[[-28  31 -36 -29 -34  26]
 [-34  29 -30 -25 -28  24]
 [ 23 -21  21  16  15 -20]] gives 31

[[ 17 -10   3 -24 -13   3  24]
 [ 13   4 -10  -7   2   3  10]
 [  1  29 -31   3  24  32   0]] gives -10

[[12 32  0 10]
 [14 33 -4  9]
 [-9 16 -3 25]] gives 32

[[ 30 -30  26 -28 -22 -29]
 [ 22 -29  22 -28 -20 -28]
 [ 35 -32  28 -29 -26 -31]] gives -30

[[  4   8  -6   5   5   3]
 [  0  35   0   1  35   0]
 [-11 -27  14 -10 -24 -10]] gives 8

[[  2   3   5  31 -21]
 [ -2  -2  29  14   4]
 [  6   3 -14 -32 -15]] gives 3

[[ 11 -13   6   0  10 -17]
 [ 34 -35  34  15  29 -36]
 [ -2   8  -9 -20 -13   3]] gives -13

[[ -8  30  11  -3 -18 -13]
 [ -9  29  12  -7 -13 -16]
 [ -9  33  12  -4 -20 -10]] gives 30

[[ 27   1  -9   1   2   1]
 [  8 -11  13 -10 -13 -11]
 [-20   4   1   4   6   5]] gives 1

[[-36 -25  18 -16 -28 -11 -13]
 [ -4  37 -11  25  11  -9  25]
 [ 30 -26  14  -4  14 -23 -19]] gives -25
---
array([ 37,  -8,   9,   0, -14, -22]) value 37, -22

array([-3, 14, -6, -1, 35]) value -3, 35

array([-19,  29, -20, -18, -23,  23,  24]) value -19, 24

array([-27, -21, -16,   7,  14]) value -27, 14

array([-31, -19,  14, -36,  12,  13,  18]) value -31, 18

array([36, 34, 14, 33, 27, -4, -9]) value 36, -9

array([[ -1,   5,  12,  30, -13],
       [  6, -16, -16,  18,  19]]) value -1, 19

array([  0,   7, -36, -18]) value 0, -18

array([[-4,  3,  8, -9,  4],
       [33, -8,  0, -2, 22],
       [ 5, -2, -7, 11, -6]]) value -4, -6

array([[ 13,  12,   0,  10],
       [ 37,  33, -23,  23]]) value 13, 23
---
[ 12 -29   4   3  10 -18 -25] Answer: -25
[-31 -27 -24   4 -27] Answer: -27
[-24  29 -25 -26 -29  26  27] Answer: 27
[ 31 -33 -21 -35  21  29] Answer: 29
[ 27 -20  23  34  26 -17] Answer: -17
[ 28 -32  28  29  32 -29] Answer: -29
[-1 -1 28 17  1 30] Answer: 30
[-26 -18 -24  21] Answer: 21
[ 25   0   1 -28 -25   8] Answer: 8
[ 27 -17 -20 -24  21  20] Answer: 20
---
Q:
43	-29	5	-34	-3	-38
-1	9	-11	-7	-8	2
-9	7	-21	-10	-7	2
A: 43, -38

Q: 35	71	96	3	73
A: 96, 3

Q:
5753	2980	6116	7104	6433	3287	3236
7775	1666	7096	5208	6974	1384	2068
3249	6654	2651	2801	2515	6372	6752
A: 7775, 1384

Q: -662	558	-621	-706	-670	457	519
A: 558, -706

Q: 6	1	4	3	8	5
A: 8, 1

Q: 33	72	97	9	81
A: 97, 9
---
[[  0 -17  13  24  -4 -22]
 [ 22   2   2  24  -8 -20]
 [ 22 -27  -6  19  -4 -27]] ans = -4

[[ 12  12 -32   0 -25]
 [-14  23   9 -24   9]
 [-15 -24  10  15   3]] ans = 15

[[ -5 -25  -8  11  10]
 [-20  25  32 -27   9]
 [ -7  27   5  -1  23]] ans = -1

[[-12  -6 -15  -5]
 [ -2 -19   3 -32]
 [ 16  15  17  19]] ans = 17

[[ 16 -27 -23  18  24 -19 -18]
 [ 15 -22 -20  18  22 -18 -18]
 [ 17 -26 -21  19  25 -20 -20]] ans = -20

[[-24 -20  16  22 -18]
 [-33 -28  23  31 -25]
 [ 27  23 -19 -25  20]] ans = -25

[[-32  26 -24 -27  24  16]
 [ 36 -26  27  32 -23 -19]
 [-29  29 -24 -28  19  17]] ans = 19
---
[[3526 1649 8057 3311]
 [4344 1649 5476 5313]
 [9213 1649 3095 7814]] result: 3311, 9213

[[7 8 8 6 2 4]
 [7 8 8 6 2 4]
 [6 6 6 6 4 3]] result: 4, 6

[ 84  91 217  42] result: 42, 84

[7 8 2 3] result: 3, 7

[ 10   8   5 187 198  70 202] result: 202, 10

[-808  696 -351  503] result: 503, -808

[81  5  9 85 95 11 16] result: 16, 81
---
[[-24 -24 -31  14]
 [ 19  19  21  20]
 [ 14  14   6  14]] result: 6

[[ -2 -33  -2   5   4  -3   5]
 [ -5 -16 -10 -10   5   6   3]
 [  6  -7  -6  -3   1  -2  -6]] result: -6

[[ 28  28 -28 -28 -28]
 [ 27  27 -27 -27 -27]
 [ 26  26 -27 -26 -27]] result: -27

[[-23 -10 -24  21 -19]
 [ 33 -34  33   2  27]
 [ 22 -18  -4   3   4]] result: -4

[[  6  -8 -19  17   3 -29]
 [  0  15  -3 -22   0  29]
 [  7  -3 -17  -5 -13  -8]] result: -17

[[  8 -11 -15 -29]
 [  0   0   0   0]
 [-16  -6  -2   6]] result: -2

[[  2   9 -15  19   2 -11 -28]
 [ -4  17  -4  -6   0  -3   6]
 [  4  27   0  -5   5   2  14]] result: 0
---
74  53  68  37  61  61  44
64  79  46  15  53  70  76
result: 70

41  71  44  29  92  31
36  26  72  57  40  78
79  55  38  20  34  78
result: 40

-361  -976   821  -862  -219  -458
-628     8   774  -502   310  -151
 273  -663   777  -193  -348  -631
result: 310

1050  7141  6966  7035  8595  8137
5776  6830  7036  7035  7121  6018
result: 7121

4954  4131  3889  7707  3176
3682  4861  4202  8090  1561
5390  6051  2249  5657  5305
result: 8090

-224   513   389   -16   337  -521   245
-224    99  -965   -16   337  -521   245
-224   -23  -686  -101   337  -521   245
result: -521

-23    0    2  -13  -21  -20
  2  -23  -42   30  -19  -37
result: -19

3  4  0  7  6  1  6
6  4  8  1  3  7  1
result: 7

-40   -3   37    6  -21
-29    8   13   -9  -46
result: -9
---
[[ -5  21 -17 -18]
 [ 14  27 -11 -23]
 [  1  -9  -8 -19]] --> -8

[ -1   6  28 -14  21] --> -14

[  7 -32  -1   2] --> -1

[[-26  -7  -2 -18  -5]
 [ -7  -2   6 -11   5]
 [  6   1   2   3  -5]] --> 3

[[ -3 -17  -4  33  -3 -10  16]
 [ 35   7   2  -8 -12  -6  -8]
 [-16  21  -4 -14  -3 -13  15]] --> -13

[  8  -4 -12   5  35] --> 5

[-18   7  36  13   3  13] --> 3

[[-29 -25 -25  27]
 [ -5  -4  -6   7]
 [ -1  -2  -2   0]] --> -2
---
array([[257, 794, 110, 697, 823],
       [267, 716, 192, 597, 782],
       [495, 403, 441, 287, 451]]) result: 716

array([[36,  7, 24, 29,  2],
       [73, 20, 60, 74, 22]]) result: 7

array([[172, 169, 150, 106],
       [208, 192, 168, 138],
       [194,  48, 151, 215]]) result: 192

array([[482, 724, 568, 887],
       [699, 893, 529, 990],
       [753, 883, 246, 918]]) result: 893

array([[ 755, -718, -502,  710],
       [ 684, -369, -532,  784],
       [-534,  847,  988, -146]]) result: -369

array([[ -36,   55,  -87, -605, -295],
       [ 521, -587, -512,  153, -227],
       [ 386, -135,  787,  727,   34]]) result: -587

array([[5, 2, 7, 8, 8, 7],
       [3, 3, 7, 6, 7, 6]]) result: 2
---
[[-5.09, -4.76, -4.47, 25.07, 24.49], [-114.17, -111.20, -108.06, 132.60, 127.45], [-160.63, -156.47, -152.10, 178.33, 171.21]] Out: -4.76
[-0.336, -11.363, 11.429, -10.992, 1.602] Out: -0.336
[-1.570, 1.365, 0.471, 0.769, -0.255, -0.115, -1.602] Out: -0.115
[-2.309, 8.263, -5.221, 11.810, -12.115] Out: -2.309
[0.169, -0.051, 0.030, -0.128, -0.091, 0.199, -0.043] Out: -0.043
[1.070, 0.295, -1.305, 1.878, 0.369] Out: 0.369
